The same turns and mirrors carry the whole set onto itself and the rows of a family onto each other. Which other rows belong to the same family as each row named below? List them in the order they appear above.
These 30 rows form 5 families of 6 rows each.
Q_542: [ -4 -19 -28  27  -8   2   8   5  -6   3 -15  -6 -12   2   2  23 -12  -4
   4   8 -18  11   7 -16   9  12  -1 -12 -10 -27  14   7  22   1   3  13
 -10  18  38]
Q_456: [ 18  -3 -24  15 -13  18   0 -14  10   5   0  -3  -6  28 -12  17  -1  -6
  -9   8   4   4  21  13  -6   5  -7  -3 -23  11  25  29   0 -24  -2  17
   4  10  10]
Q_847: [-10  -7 -15  20  -6   5  16  14   3   1 -20  -8  -7   8   5  21  -9  -4
   9   9 -16   8   3  -9   9  12  -3 -16 -23 -30  27   0  16 -17   6  13
 -11   8  24]
Q_173: [  1 -11 -18  26 -16   6   3  15   1  -7  -9  -7 -10   8   1  21 -10  -8
   8  15 -16  14   8 -11   4   8  -9 -19 -16 -34  12  12  19  -7   5  26
  -3  23  26]
Q_151: [  4 -14  -8  17  -7  -1   5   5   2   2 -16  -5  -4   4 -10  31 -19  -6
   6  11 -20   5   8  -4   3  18  -4  -5 -14 -24  20  13  22 -12   0  20
  -4  21  36]
Q_597: [  3 -19 -19  -1  11   5  22  -8   6  14  -6 -15  -4   2  -2   2  13  -2
 -19  17   6  19   7  -8 -11 -21   1  -6 -11  22  17  10   6 -25  10   4
  12 -15   2]
Q_994: [ -3 -11 -48  13   9   0  17   4 -13   6  -6   1   3  -6  -6  22   8  -8
   2   3 -20  19  14 -34   4  -8  -2 -15   0  -5 -10  22   4  12  16   7
   4   0  18]
Q_958: [  8  -2 -16  -4   5   5  12  -8   9   3  -7  10 -17   8 -21  20 -10  -1
 -18  27  -1  20  27 -21  -1 -20   5  11 -31   2  15  17  27 -15  12  27
  17   3  38]
Q_687: [ 23  -2 -19   3   3   5   7  -2   1   3  -7  10 -19   9 -11   9  -8  -1
 -14  36  -2  23  24 -20  -2 -10   8 -10 -44  -5  16  11  20  -9  10  27
  21  -5  38]
Q_30: [ 19   2 -16  13 -14  12   2 -10  16   3  -8   4  -1  20 -13  16   2  -5
 -10  11   0   3  25   4  -2  -4  -3   2 -29  19  22  34  12 -23  -7  30
  -3   7  27]
Q_341: [ -3  -9 -35  14  -2  -2  21  10   1   0 -10   1  -1  -6 -12  13  13 -13
   1  11 -17  23  12 -35  -2 -14 -12 -17  -5  -9 -13  16  15  11  28  10
   8  -9  21]
Q_766: [ 27   2 -15  20 -12   9   2 -10  13   5  -1  -5  -5  20 -14   7   0 -18
 -10   4 -13   9  16   6  -1   8  -2  -9 -32  15  18  36  -3 -19   4  31
  -1  -3  14]
Q_621: [ -2 -16 -24 -10   7   0   1   5  -7   7 -14  -4  -3  -2   4   7   8 -12
   8  -7 -14  11   8  -3   5 -16   6 -15  -8  -3  -4  27 -21  -9 -14  17
  10  -4  -2]
Q_5: [  8   4 -25 -11   4   6   8  -8  13   4  -9  15 -12  12  -9  20  -2   5
  -3  24   1  21  29 -26   0 -11  11  -5 -48 -16  12  11  20 -11  11  15
  18  -1  30]
Q_436: [ 14 -16 -17  28  -6  12   5  22   0  -1 -17 -10  -4  -3  -5  17  -5  -3
   4  18 -18   6   9  -8   2  16  -4 -14 -21 -29  27   7  17 -10   4  13
  -5   9  35]
Q_35: [ 23   5 -22  25 -13  12  11 -16  21   0  -6   2   1  20  -8  13   7 -11
  -1   0  -8  -5  23   2   0   2   5  -6 -26   8  21  40  11 -19   8  15
  -3   5   9]
Q_470: [ -2  -6 -21  -6  20   7  22   5   3   4  -2 -13  -8  -7  -5   6   8  -2
 -20   8  -6  17   0 -13  -2 -34  11  -9  -6  20   7  14   1 -27  10  12
  14  -5  10]
Q_430: [  1 -10 -22   5   6   0   0  -1 -14  -3 -17  -3   4  -5  -6  20  -7 -14
  15  -7 -18  15  11   1   3   0  13 -19  -2 -10  -5  22 -13  -6 -13   9
   8   2   3]
Q_474: [  6 -16 -15  -7   9   1  28   1  10   2   4 -15 -16   4  16  -2  10  -5
 -15  16  -8   4   0 -16  -4 -20  10  -6 -12  11  16  10  11 -31  13   9
   9  -3   6]
Q_384: [  7 -10 -13   1   6   2  19  -3   7   9  -6 -11  -5   2   6   1  11  -9
 -19  10   0  13   7  -7   2 -34   5  -4 -13  29  21  18   2 -28   8  22
   3  -4   5]
Q_220: [  7  -8 -15   3  -1   0   8  -1   8   8 -10  15 -17   8 -10  21 -11   4
 -12  27  -1  20  25 -19   6   1   0   6 -42  -6  13   8  22  -7  10  18
  10  13  47]
Q_354: [  3 -14 -22  -3  16   8  23  -1   7  17  10 -22  -6   2   6   1   6 -12
 -19  17 -11  19   5 -15  -3 -18  -2 -14 -13  17   9  12   5 -33  11  24
  11  -7   5]
Q_685: [ -5   3 -52  13  -2   6  27   1  -9  -4  -4   3  -2  11  -9  19   7 -15
   1   8 -18  13  19 -36   0  -8  -9 -10  -2   1   0  13  12   2  25   6
  -3 -14  20]
Q_602: [ 18   4 -11  14  -7  13   5  -3   9  -2  -9   0  -2  13 -18  15  -3 -15
  -9  -6  -4   0  17  15   2  -7   2   3 -16  14  23  33   0 -24  -3  28
  -3   9  10]
Q_136: [  6 -12 -52  14   4  16  20   5  -6   9  -3   1  -3  -7 -13  15   7 -16
   1   9 -19  13  26 -30   5 -11 -12 -11  -5 -10  -1   6   9   5  26   4
  11  -7  28]
Q_380: [ -4  -6 -41  13   6  -2  21  -7  -5   6  -7  -2  -7  -5 -15  24  -3  -8
  -1  10 -23  17  11 -34   2 -10  -1 -12   0  -3  -6  10  16   5  28   3
  11  -2  38]
Q_59: [  3  -5 -22   9  -1   6   5  -3  10   1  -1   6 -24  16 -11  19 -10   3
 -17  33   1  31  27 -22   3 -11   0   3 -42  -8  14  15  13 -11  22  17
  20  12  30]
Q_219: [ -1 -14 -21  -8   5  -4   8   7  -9  -8 -15   8  -4   9   1   9  -1 -16
  14   6 -15  10  23  -5   0   4   8  -5 -18 -12  -7  29 -14 -13 -15   9
  10 -11  -5]
Q_921: [  0 -23 -26  -1   6  10   0   2  -7   7 -12  -8   3  -5  -2   9  -3 -23
  14   2 -18  22  27  -4   5   0   2  -9 -12 -17  -3  19 -14 -14 -13  13
   7  -8  -6]
Q_446: [  6 -19 -19  -6  -5   1   5   0  -8   4 -20   0   3  -1  -3   5   8 -21
  14  -3  -8  11  12   4  -7  -4  -2 -20  -4 -11  -5  16  -6  -4 -14  12
   9 -13  -2]

The rest of the family of Q_341: Q_456, Q_173, Q_597, Q_59, Q_446
The rest of the family of Q_5: Q_847, Q_35, Q_474, Q_685, Q_219
The rest of the family of Q_470: Q_151, Q_958, Q_430, Q_602, Q_380
The rest of the family of Q_354: Q_687, Q_766, Q_436, Q_136, Q_921

The same turns and mirrors carry the whole set onto itself and the rows of a family onto each other. Which other rows belong to the same family as each row named below? List them in the order they appear above.
These 32 rows form 4 families of 8 rows each.
Q_908: [  2   7   6  -8  10  21 -12 -24  19  -2   9  21 -27 -12 -26   0 -10  12
  -4  16 -21 -11   1  -1 -13  -7 -14   4  16  33 -12  -6   0 -13  -8  -2
   3  -1 -22  11  10  19  18   3   9   3 -18  -9   6   1   8  -2  22   8
   1   8  29  12 -15  15]
Q_944: [  5   0  17   1  22   2 -14   0 -21 -17  13   6  10   9  -2  14  27  22
   1   0  -1 -28  -3  25 -21  31  26  -6   3   0  -6   3  -6   9  -4 -18
  -4   8  -7   5  -4   0   8  13 -13  -2  22  10   2 -14 -18  -3  -5 -15
   0  12  -2  -1   0   5]
Q_625: [  5   3  22   5  22   5 -21   2 -25 -10   5  13   9   5  -4  20  34  29
  -2  -5  -5 -34  -5   5  -6  24  20   2   1  -5  -7  -3   3  13  -1 -14
  -9   4 -22  -3  -2  -7 -10  15  -2 -10  22  16   1 -13 -14   5   2  -9
   3  14   4   6  -6  -5]
Q_655: [  4  11   6  -6  12  17  -8 -22  20  -3  10  24 -26 -11 -29   0 -11  11
  -6  14 -18  -8   1  -4  -8 -12 -13  -1  16  34  -6  -7  -3 -17  -8  -4
   1  -3 -15  10  14  16  18   5   5   3 -16 -11   8  -5   7  -2  21  10
   1   4  25  17 -13  14]
Q_645: [  2  -5  19   4  22   5 -20   0 -23 -12   7   3  11   8   1  17  31  25
   2  -5  -4 -34  -4  26 -21  32  19   2   4  -1 -11   2  -2  13  -4 -19
  -4   4 -16   1  -7   2   3  11 -11  -3  17  11   1  -7 -14   0  -4 -13
   2  11   0  -2  -3   6]
Q_578: [  7   4  18   5  26  -2 -15   4 -21 -16  10   7  12  10  -5  17  29  25
  -1  -5   4 -27  -2  19 -14  23  23  -6   5   0   0   1  -7   7  -4 -22
  -8   2  -6   1  -1  -3   3  15 -16  -4  20   7   3 -17 -16   0  -6  -9
   1   3  -8   7   1   4]
Q_745: [  4   8   7 -12   6  -1  -1 -12  24  -5  11  21 -21 -22 -37  -4 -11  16
  -2   5 -12 -10   3 -11  -9 -17 -17  -2   7  13  -6  -7  -3 -16  -4 -10
 -13  -3  -8  13   9  14  15  -2   7   7 -14 -12  -1  -6   6  -6  19   4
  -4  -1  23  13 -12  19]
Q_83: [  8   8  21   3  22   1 -15   3 -23 -14   9  16   9   7  -7  19  32  27
  -4  -2  -1 -29  -4   3  -3  21  25  -5   1  -5  -2  -4  -2   9  -2 -16
 -11   4 -14  -1   2 -10  -7  18  -6  -9  25  15   3 -20 -16   2   0  -9
   2  12   0   9  -3  -6]
Q_857: [ 18   0  14   7  23   4 -25   2 -22 -11   8   5   9   5  -6  20  31  23
  -4 -12  -9 -34 -11  22  -9  29  23   0   5   2 -10   1  -4   4   4 -20
  -9  13 -18   2 -10   1  -5  11  -4 -10  14  17  -1 -18 -18   4  13 -12
  17  17  12   0 -11  -2]
Q_373: [  6  13  12  -8  12  11  -4 -24  21   0  10  17 -23 -29 -44  -6  -7  11
  -4   2 -12 -15   4  -8  -8 -11  -8  11   6  30  -3  -7   7 -11  -7  -8
  -5 -13 -25   5  11  17  12   4   9   1  -8  -3   3   1   8   1   9  13
   0   2  24  15 -17  15]
Q_606: [  7   7  18  -2  19   4 -13   1 -21 -16  13  16   8   5  -6  17  30  23
  -3   4  -3 -28  -4   8  -8  29  30  -6  -1  -6  -6  -2  -2   9   0 -12
  -8  10 -12   4  -1  -7  -2  18  -5  -7  28  17   2 -19 -20  -1   0 -16
   0  17   3   2  -4  -6]
Q_94: [  5  -1  21   8  27   1 -21   3 -23 -11   4   4  12   9  -1  18  32  29
   0 -11   1 -34  -2  20 -14  22  15   2   5   0  -5   0  -3  11  -5 -22
  -7  -2 -15  -4  -4  -2  -1  11 -13  -5  16   8   2 -11 -12   3  -4  -6
   3   4  -5   7  -1   4]
Q_412: [  9  -3  16   0  26   4 -19  -4 -20  -7  15  12   9  12  -4  12  40  32
   4  -3  -9 -30  -7  21 -11  21  25   5   0   6  -4   4  -3  12  -6 -15
  -5  22 -19   7  -7 -10  -8  19  -1  -5  23  13  -3 -10 -13  -5   6  -9
  14   7  10  -2  -1   0]
Q_55: [ 22   7  12   5  25  -2 -20   3 -20 -15  12   9  10   5 -10  20  29  21
  -5 -10  -4 -28 -10  20  -5  25  29  -8   5   4  -3   1  -8  -2   3 -21
 -11  13  -8   4  -5  -2  -2  14  -7 -11  17  15   1 -26 -21   2  10 -12
  16  13   8   3  -7  -4]
Q_613: [  0  -1   8 -13   1   7  -6 -15  22  -2   8  16 -21 -23 -32  -5 -10  16
   1   6 -19 -15   1  -6 -16  -7 -21   6   6  11 -16  -5   3 -10  -4  -7
  -7  -1 -19  14   2  19  15  -5  12   8 -16  -8  -4   3   8  -7  21   1
  -4   7  31   4 -17  21]
Q_477: [  8   6   6 -10   7  13 -11 -22  23  -1   9  21 -25 -24 -26  -5 -18   8
   0  10 -17 -15   2   3 -13  -3  -6   8  11  18 -11  -2  14 -11  -3  -4
   3  -4 -14   6   5  19  14 -11  14   1 -18 -10  -1  -4   8 -10  15   1
   3   4  31   2 -20  23]
Q_89: [ 20   4  15   9  26  -1 -25   5 -23 -11   7   6  10   6  -8  22  31  25
  -5 -15  -5 -33 -12  19  -3  23  23  -2   6   3  -4   0  -5   1   3 -21
 -12   9 -15  -1  -6  -2  -7  12  -7 -12  14  15   1 -22 -18   5  11  -8
  16  11   9   6  -9  -3]
Q_876: [ 11  13   7  -7  13   5 -10 -18  24  -2  10  22 -24 -23 -30  -3 -18   9
  -3   6 -10 -13   4  -3  -4 -14  -6   3  11  19  -2  -5   9 -15  -4  -8
  -1 -10  -8   2  10  15  12  -8  10   0 -16 -13   2 -12   9  -8  14   8
   4  -5  23  12 -16  21]
Q_901: [  3   9   4  -9  10  19  -8 -23  21  -5  12  23 -26 -12 -28  -1 -13  10
  -5  18 -20  -8   0  -1 -12  -7 -10   0  14  33 -10  -6  -2 -15  -7  -1
   3   0 -16  13  13  18  19   6   7   3 -15 -10   6  -2   6  -4  21   7
   0   7  27  13 -13  15]
Q_312: [ 11   1  15  -2  27   2 -16  -4 -18 -10  18  13   9  13  -5  10  38  30
   3  -1  -7 -27  -7  20 -10  21  29   0   0   7  -1   4  -5  10  -5 -14
  -5  22 -14  10  -5 -11  -5  20  -2  -4  25  13  -2 -13 -15  -7   6 -10
  14   6   8  -1   0  -1]
Q_187: [  2   3   9  -9   6   2  -7 -12  20   0   5  17 -22 -22 -35  -2  -8  19
  -1   0 -14 -15   2 -11  -9 -16 -24   6   9  11 -11  -7   2 -11  -4 -10
 -12  -6 -18   9   7  16  11  -5   9   5 -18 -11  -2  -1  10  -5  20   7
  -2   1  26  12 -14  20]
Q_652: [  2   8   7  -5  12  19 -12 -22  19   0   7  22 -26 -12 -27   2 -10  14
  -6  13 -19 -12   1  -4  -9 -13 -16   4  16  34  -9  -7  -1 -14  -8  -3
   1  -5 -22   8  12  18  16   4   7   2 -18 -11   7  -1   9  -1  22  12
   2   4  26  17 -15  14]
Q_253: [ 11   2  16   1  28  -1 -18  -3 -19  -9  16  14  10  12  -7  12  39  32
   3  -4  -5 -27  -6  17  -6  16  27   0   1   7   2   3  -7   9  -6 -17
  -7  19 -14   7  -3 -14  -8  20  -4  -5  23  11  -1 -15 -13  -4   5  -6
  14   3   6   4   1  -1]
Q_497: [  5   9  11  -9   9  15  -5 -25  21   1  11  16 -25 -30 -41  -7  -8  10
  -3   5 -16 -17   4  -4 -14  -4  -7  13   6  29  -8  -6   8  -8  -6  -5
  -2 -10 -28   7   6  21  12   3  12   2  -8   0   1   5   8   0  10  10
  -1   7  28   8 -19  17]
Q_546: [  7  17   9 -10  11   9   1 -24  24  -4  15  19 -24 -30 -45  -9 -10   7
  -5   7 -12 -10   5  -7 -10  -9  -1   5   5  30  -1  -6   3 -13  -6  -8
  -4  -9 -19  10  12  18  16   6   8   2  -5  -2   4  -3   6  -1   8  10
  -1   3  24  12 -16  15]
Q_71: [ 10  12   4 -11   9   8  -6 -22  27  -5  14  24 -25 -22 -29  -6 -20   6
  -2  12 -13 -10   3   1 -11  -6  -1   1  10  20  -4  -3   9 -14  -2  -5
   3  -3  -5   8   8  18  17  -8  11   1 -15 -10   2 -10   6 -11  14   1
   2   1  27   4 -18  21]
Q_213: [  2   5   5 -16   1   4   1 -16  24  -7  14  19 -23 -22 -35  -6 -13  12
   0   9 -16 -10   2  -6 -16  -8 -15  -1   5  11 -11  -4  -1 -14  -3  -7
  -8   2  -8  18   7  18  19  -2   9   9 -13 -10  -2  -3   5  -9  19  -2
  -6   6  27   5 -14  20]
Q_199: [ 10   8   9  -5  12  10 -15 -19  23   2   5  20 -24 -24 -27  -3 -16  11
  -2   3 -14 -17   3  -1  -7 -11 -11   9  12  20  -7  -4  13 -11  -4  -7
   1 -10 -16   0   6  17  10 -11  12   0 -20 -12   1  -4  11  -7  15   8
   4  -2  28   9 -19  22]
Q_107: [  5  13   9 -13   7  14   0 -28  23  -4  15  18 -24 -30 -42  -9 -11   6
  -4  10 -15 -12   4  -3 -16  -3  -1   8   4  29  -7  -5   6 -11  -5  -5
  -1  -6 -21  11   9  21  17   5  11   4  -5   0   2   2   5  -3  10   6
  -2   9  28   7 -17  17]
Q_207: [ 10  -1  17   2  29   1 -21  -2 -20  -6  13  12   9  13  -5  14  41  34
   3  -6  -7 -31  -7  18  -7  17  23   4   1   8  -1   3  -3  12  -7 -16
  -7  17 -19   5  -6 -11 -11  19  -2  -6  21  12  -1 -12 -13  -3   6  -5
  15   3   8   3  -1   0]
Q_178: [ 19   3  12   3  21   3 -20   2 -20 -15  12   8  10   5  -8  19  28  20
  -4  -7  -8 -30 -11  24 -10  32  29  -6   4   3  -8   1  -6   1   5 -19
  -7  17 -12   7  -8   1  -1  13  -5 -10  17  17   0 -21 -21   1  11 -16
  15  18  12  -2 -10  -2]
Q_533: [  4   2  20   0  17   8 -17   0 -23 -12  10  14   8   4  -3  17  32  25
  -1   1  -7 -32  -5   9 -12  32  25   0  -1  -6 -11  -2   2  14   0 -11
  -6  10 -21   2  -5  -5  -4  15  -1  -8  24  19   0 -12 -17   1   1 -15
   1  20   6  -2  -7  -4]

The rest of the family of Q_373: Q_857, Q_55, Q_89, Q_497, Q_546, Q_107, Q_178
The rest of the family of Q_606: Q_625, Q_83, Q_477, Q_876, Q_71, Q_199, Q_533
The rest of the family of Q_213: Q_944, Q_645, Q_578, Q_745, Q_94, Q_613, Q_187

